In the data rows, 128 means zero.
Here are some points:
[152 126 152 144 167 117 173 100 152 116  86 124 164 156 134 125 146  90  94 141 106  88 116 184 167 107 147 162 103 157 173 170]
[166 110  75 164 114 109 126  65 147 134 132 109 130 184 100 201 132 151 144 170 104  87  68  81 125 138 143 165 101 131 152 151]
[ 57 148 117 162 119 126 196 135 123 159 120 143 108 134 168 127  97 100 145 140 178 190  97 119 162 162 161  89 161 103 146  63]
[124 169 125 118 157 148 138 129 101 133 109 133 154  72  82 106 118 168 109  89 126  71 194 167 123  53 118 138 132 179 120 126]
[ 84 143  47 163 131 134 214 148  81 151 102  86 129 179 134  98 120 165 155 147 137 170 110 117 196 137 176  83 100 137 103 108]
[ 80 170 101 142 116 133 186 135 114   0 169 114  75 212 202 126 102  95 152 147 161 222  55  89 127 149 215 127 128 105 103  88]
[110 146 117  65 116 120 121 134 111 129 102 146 107 126 106 114 107 196 133 109 125  83 177 109 121 124  97 113 135 135 105 110]
[145 110 127 140 108  76 134 125 121 111  92 116 147 116 108 116 139 147 138 136 126 145 139 110 144 125 154 110 124 172 138 146]
[179  63 136 113 124 142  24 131 146 113 130 167 133  84  83 125 131  99 147 183  78 115 165 149  86 152  75 181 148 161 148 167]
[217  83 111  73 148  85   8  27 178  91 174 117 136  60  18 100 139 154 133 154  81  95 133 122  46  94  55 234 120 150 161 176]
[138 130  74 166 117 133 173 168 121 127 138 136  95 174 189 145 146  57 119 114 157 170  50 100 143 151 106 113 153 107 130 100]
[ 91 169 100 162  95 140 140 145 149 155 151 101 122 130 155 173  77 166 155 160 147 140 130  65 157  91 126  88 130 148 101 109]
[141 152 124 127 133 100 187 153 115 120 148 117 146 123 102 210 121 170 137 130 135 108 117 141 157 121 133 123 103 158 128 142]
[165 140 156  75 195  73 137 118 104 127  54 157 154 135 127 112 144  90 113  76 136  32 169 195 116 149 133 151 128 141 144 160]
[106 163 122 170 107 179 179 186 138 137 127 136  95 178 255 117 125  39 140 147 178 194  37 126 110 157 140 118 142 151 131  63]
[ 81 123 123 134 175 145  93 145  85 133 129 107 110 128 187 161 148 165 135 151 114  92  92 131 148 135 133 116 169 126 115 170]
[146 116 172  96 113 107  95  97 176 108 169 123 132 111 110 145 131 144 136 137 117 160 157 109  99 126  95 115 143 151 105 115]
[146  65 149 121 129 126  99 151 129 112 150 158  62 109 112  91 147 115 129 109 127 162 148 118  57 123 179 119 146 149 120 113]
[ 79 123  90 138 173  97 206 130  68 131  84 124 132 164 130 106 118 164 166  83 127 107 162 149 189 149 199  89 125 151 107 144]
[100 169 141 130 125 130 164 171 104 134  87 139 128 143 119 131 130 139 103   4 114 110 158 145 159 147 105 144 154 152 107 166]
[ 82 117 110 204  64 177 225 200 136 144 149  45  68 213 255 144 101  63 177 137 160 221  56 100 128 131 164  56 143  72 102  74]
[160 125 160  99 173 159   0 124  99 128  86 188  85 169 102  56 175  37  81  83  56  91 134 199 115 194 107 167 145 123 154 121]
[ 79 126 132 120 125 113 180 142  82 154  89 155 126 127 114  97 135 169 144 101 113 103 176 148 213 150 160  76 131 161  59  79]
[200  83 140 104 151 130  31 108 147 105 113 160  88  57 121 117 132 212 119  71  90  68 193 178  51 130  57 208 124 151 156 198]
[212  91 155  99 180 123   5  66 132 116 119 131 153  59  46 105 173 146 101 127  94  49 146 163  42 168  54 192 114 179 171 163]
[135 142 143 119 124 137 109  96 135  91 136 146 150 111  76 141 120 100 147 104  85  70 210  87 126 130 131 145  72 114 124 144]
[ 78 149 101 145  91 157 226 183 100 135 149 119 112 196 238 147 136  49 143 107 165 192  67 126 184 154 183  89 131 119 133  99]
[169  84 145  99 116 149  42 114 165 113 153 148 127 119 157 126 134 117 160 118 104 126 133 113  69 160  57 169 132 124 133 144]
[172 160 137 127 127  82 103  98 102 131  97 153 173 142  64 141 128 159 103  98 153  68 187 176 155 139  95  63 166 164 110 123]
Then 12 other points, each followed by its number:
[ 80 127 123 140  87 191 120 102 123 117 162 122 150 101 104 121  98 159 149 140 160 148 151  96 120  83 108 113 113 161 122 151] 0
[181 146 129 110 123  97  70  92 164 122 124 113 145  82  44 122 125 189 130 107  99  83 128 110 107 114  88 170 144 152 137 156] 1
[ 18 168 166 134  71 156 235 195 102 170 121 201 100  99 165 127 111 172 117  80 148 124 190 172 169 111 206  89 145 123 107  57] 2
[134 122 169 126 127 121 160 147  89 147  99 141 143 117  70  85 136 153 147 103 116  91 197 173 139 133 158 111 104 140 128 143] 3
[ 87 153 159 161  73 199 216 129  81 106 122 135 171  96 131 118 144 176  89 161 155 124 170 135 221  23 131 110 115 121 104  83] 4
[151 129 144  97 125 134  71 122 121 103 148 162 105  74 118 127 121 128  80 101 106 108 112 148  47 111 122 147 115 191 118 141] 5
[ 91 122 135 112 120 135 169 108 104 168 102 166 148 137 116 118 121 151  71 109 116 104 190 174 162  89 164  63 155 143  50  92] 6
[159 129 129 106 199 105 120 105 123 138  79 125 128 175  84 118 146 109 102  99  98  78 150 190 123 114 149 129 131 155 162 116] 7
[125 116 187 100 177 164 124 118 141 120 134 147  97 119 125 133 100  88 107 125 135 129 116 140  85  99 115 164 120 107 189 134] 8
[167  77 133  23 165  93  81  77 122  80 135 142 158  63  68 132 154 152 130 115 107   0 142 133 135 119 141 165 106 136 134 177] 9
[114 141 161 161  90 153 115 141 146 166 139 101 112  98 149 150 112 138 171 154 164 172 129  52 148 105 123  92 130 118  99 117] 10
[119 119 115 120 108 117 113 150 138 167 133 123 135 116 142 163 121 116 133 158 152 133 100 123 152 147 116 128 142  95 131 141] 11
Which three of these numbered points are nearest to each point below, looking only along the 5 directions in which the first points spread most? Their numbers follow each, nearest first.
[132 127  99 124 124 111 137 142 126 107 134 115  91  82  90 101 113 146 139 144 130 244 154 109 124 128 130 153 131 152 114 121] > 0 10 11
[143 138  86 109 119 183 100  84 167 132 181 108 142 117 125 141 143 167 143 133 121 147 122 121  99  13  94 132 137 104 113 158] > 0 11 10
[114 186 213 155 118 138 177 150  51 147  77 150 144 163 134 144 176 148 105  74 146 106 196 164 202 146 191 136 142 152 112 108] > 6 3 4
[109 113 130 153 113 140 161 152 149 159 176  79 173 124 188 186 107 235 128 155 144 255  98  71 125  98 140 108 104 154 115 103] > 10 0 11
[ 51 154 100 166 103  94 222 152  35 243 115 115 207 161 137 148 122 161 169 138 136 119 132 145 224 107 173  94 112 133 100 101] > 4 6 2
[117 163 141 139 117 164 123 133  94 140  86 135 130 142 126 121 127 106 163 114 110 133 170 175 159 124 165 131 165 150 113 100] > 6 3 11
[ 71 140  94 174  75  85 217 141  67 154 106 108 132 186 182 128 116 184 142 159 163 112  69  97 183 145 181  77 109 105 122 100] > 4 11 10
[155  82 151  63 181 117  28  56 147  94 101 153 160  41  28  94 111 129 101  87  86  68 190 157  72 210  93 191 119 152 144 176] > 9 1 5
[ 69 162 124 153 100 138 208 139 115 130 161  98 134 138 227 155 144 133 151 171 158 179  88  86 159 115 157  89 112  94 126 136] > 10 11 4
[ 89 146 159 122 146 116 177 139  82 154 101 167 156  97  97 113 153 142 101  87 108  56 193 204 167 112 157 128 113 147 147  94] > 3 6 7
[159 104 132 145 116 142 128 131 147 136 144  47 127 143 151 197 125  98 166 130 133 136  30 115 118 137 119 133 167  91 126 133] > 11 8 10
[142 139 125 101 154 131  75  76 187 126 121 135 159  70  67 110 169  85 123 169 106  80 149 137  98 167 102 166   0 127 170 164] > 9 1 5
[136 161 122  97 124 128  61 133 154  16 120 175 117 145 101 122 133 130 108 108 128  96 202 147  82 120  60 151 146 149 135 139] > 5 8 1
[161 110 114 109 156 116 105 123 164 116 143 136 119 143 119 105 144  32 122 144 114 145 113 106  81 128 101 156 123  94 163 119] > 8 5 11
[171 110 136 127 164 133  42 102 155 109 177 125 105 112  75 123 134  89  96 142 104 111 170 119  80  97  43 188 115 156 133 158] > 5 1 8
[120 136 138 111 180  98  84 111 106  98 102 167  92  93  74 102  91 199 145 114 108  69 185 147 127 129 124 138 133 174  98 174] > 3 9 1
[178 119 153 116 168 127  62  88 161 118 121 100 121  88  94 118 151 102 104 131  94  79 149 145  60 154 110 170 109  97 139 159] > 5 8 1
[105 170 136 117 109 136 137 175  85 154 102 164 145 152 135 108 136 126 182  91 108 123 144 170 161 139 139 136 173 114 139 117] > 6 3 11
[166 136 187 102 125 189  81 100 106  95 120 168 115 128 123 139 133 109 127 108 133 137  92 135  84 142  59 128 111 118 125 135] > 8 5 11
[126  88 135 119 177  86 176 119  96 123  94 134 121 152 102 134 132 133 116 113  89  93 146 168 132 129 134 140 138 124 150 174] > 7 3 8
